[[129 105 126]
 [123 108 125]
 [126 123 136]]
->
[[123 108 125]
 [126 123 136]]

[[119 136 136 144 152]
 [112 138 137 138 151]
 [112 136 147 137 144]
 [104 139 131 114 140]]
->
[[112 138 137]
 [112 136 147]]

[[117 136 121 137 134]
 [107 134 114 139 134]
 [129 123 120 129 132]
 [114 135 120 138 132]]
->
[[107 134 114]
 [129 123 120]]

[[124 130 126 119 138]
 [138 129 129 129 121]
 [122 129 128 143 135]
 [106 128 131 127 126]
 [136 129 127 129 127]]
->
[[138 129 129]
 [122 129 128]]

[[120 126 145 126]
 [110 133 144 127]
 [127 122 144 125]
 [127 122 144 125]
 [106 137 140 128]]
->
[[110 133 144]
 [127 122 144]]

[[139 124 128]
 [133 125 117]
 [138 117 143]
 [131 116 157]
 [117 126 141]]
->
[[133 125 117]
 [138 117 143]]

[[139 105 106]
 [145 143 137]
 [124 125 120]]
->
[[145 143 137]
 [124 125 120]]

[[119 131 114 139]
 [134 127 131 130]
 [139 128 106 128]
 [125 130 141 119]
 [123 124 128 139]]
->
[[134 127 131]
 [139 128 106]]

[[134 144 128 105]
 [139 124 145 113]
 [135 140 132 108]
 [124 122 131 144]
 [122 126 121 121]]
->
[[139 124 145]
 [135 140 132]]
---
[[133 126]
 [106 117]]
->
[133 117]

[[130 138]
 [138 149]
 [123 123]
 [138 131]]
->
[130 149]

[[107 115]
 [140 105]]
->
[107 105]

[[112 129 139 111]
 [122 129 128 117]
 [106 146 138 108]
 [147 110 109 137]]
->
[112 129 138 137]

[[127 129 155]
 [127 122 136]
 [124 131 120]]
->
[127 122 120]

[[110 104 153]
 [141 132 114]]
->
[110 132]

[[120 137 135 102 137]
 [121 123 130 129 132]]
->
[120 123]

[[136 138 133 131]
 [125 112 152 103]
 [140 118 112 123]]
->
[136 112 112]
---
[[121 128 147]
 [110 115 137]
 [128 139 130]
 [115 107 125]
 [124 129 111]
 [139 115 134]
 [135 106 116]
 [117 110 119]]
->
[[121 128 147]
 [110 115 137]
 [139 115 134]
 [128 139 130]
 [115 107 125]
 [117 110 119]
 [135 106 116]
 [124 129 111]]

[[156 132 115 123 116 126 119 152 118 156 114 133 109 134 126 127]
 [131 128 132 149 129 122 131 129 118 127 137 141 134 107 117 139]]
->
[[131 128 132 149 129 122 131 129 118 127 137 141 134 107 117 139]
 [156 132 115 123 116 126 119 152 118 156 114 133 109 134 126 127]]

[[126 131 134 118 153 131]
 [127 132 131 129 118 125]
 [120 114 122 124 136 123]
 [123 118 125 125 127 122]]
->
[[126 131 134 118 153 131]
 [127 132 131 129 118 125]
 [123 118 125 125 127 122]
 [120 114 122 124 136 123]]

[[126 119 133 130 122 147 124]
 [136 142 127 125 132 115 124]
 [137 129 135 145 102 134 128]]
->
[[137 129 135 145 102 134 128]
 [126 119 133 130 122 147 124]
 [136 142 127 125 132 115 124]]

[[117  99 115 122 118 139 112 109 123]
 [109 151 138 115 138 116 127 134 116]]
->
[[109 151 138 115 138 116 127 134 116]
 [117  99 115 122 118 139 112 109 123]]

[[136 130 131 129 124 123 119]
 [126 105 144 136 125 124 131]
 [129 123 140 155 132 132 122]
 [135 148 108 117 128 123 128]]
->
[[126 105 144 136 125 124 131]
 [129 123 140 155 132 132 122]
 [136 130 131 129 124 123 119]
 [135 148 108 117 128 123 128]]

[[122 119 113 143 117 129]
 [114 132 125 140 107 124]
 [143 126 104 117 142 128]
 [102 137 112 119 141 129]
 [130 118 133 122 154 129]]
->
[[130 118 133 122 154 129]
 [114 132 125 140 107 124]
 [122 119 113 143 117 129]
 [102 137 112 119 141 129]
 [143 126 104 117 142 128]]
---
[[131 139 127 131 121 150 139 118 146 138]
 [128 127 128 129 129 131 128 130 127 127]]
->
[[128 127 128 129 129 131 128 130 127 127]
 [131 139 127 131 121 150 139 118 146 138]]

[[129 139 133 128 128 114 120 121 128 141 128 108 134 145 131 126]
 [120 126 115 120 137 145 105 130 130 116 129 140 131 125 141 121]
 [149 137 128 116 135 122 105 133 128 139 128 128 130 129 128 121]]
->
[[129 139 133 128 128 114 120 121 128 141 128 108 134 145 131 126]
 [149 137 128 116 135 122 105 133 128 139 128 128 130 129 128 121]
 [120 126 115 120 137 145 105 130 130 116 129 140 131 125 141 121]]

[[133 147 117]
 [131 120 122]
 [135 123 123]
 [129 128 124]
 [120 115 128]
 [115 114 111]
 [132 138 116]
 [108 124 137]
 [109 137 106]
 [141 118 145]
 [135 115 108]
 [142 121 113]]
->
[[141 118 145]
 [108 124 137]
 [120 115 128]
 [129 128 124]
 [135 123 123]
 [131 120 122]
 [133 147 117]
 [132 138 116]
 [142 121 113]
 [115 114 111]
 [135 115 108]
 [109 137 106]]

[[113 141 113 125 124 126 131 130 123 121 117 146 136 140 118 138]
 [132 127 120 125 125 134 132 130 130 112 130 138 128 119 137 138]
 [133 107 119 134 125 134 126 125 138 124 132 125 144 141 113 130]
 [131 121 130 115 110 136 136 125 132 133 127 146 118 125 136 140]
 [126 121 118 133 145 133 130 124 131 125 129 125 132 124 132 131]
 [117 116 147 141 139 130 132 129 133 137 121 136 126 123 111 134]]
->
[[117 116 147 141 139 130 132 129 133 137 121 136 126 123 111 134]
 [131 121 130 115 110 136 136 125 132 133 127 146 118 125 136 140]
 [132 127 120 125 125 134 132 130 130 112 130 138 128 119 137 138]
 [133 107 119 134 125 134 126 125 138 124 132 125 144 141 113 130]
 [126 121 118 133 145 133 130 124 131 125 129 125 132 124 132 131]
 [113 141 113 125 124 126 131 130 123 121 117 146 136 140 118 138]]

[[123 102 112]
 [129 128 140]
 [133 154 128]]
->
[[129 128 140]
 [133 154 128]
 [123 102 112]]

[[122 129 101 123 134 128 124]
 [120 118 128 135 136 123 130]
 [125 127 115 124 128 125 129]
 [125 125 112 128 113 127 127]
 [131 128 135 124 124 130 127]
 [137 134 138 121 140 135 130]]
->
[[137 134 138 121 140 135 130]
 [131 128 135 124 124 130 127]
 [120 118 128 135 136 123 130]
 [125 127 115 124 128 125 129]
 [125 125 112 128 113 127 127]
 [122 129 101 123 134 128 124]]
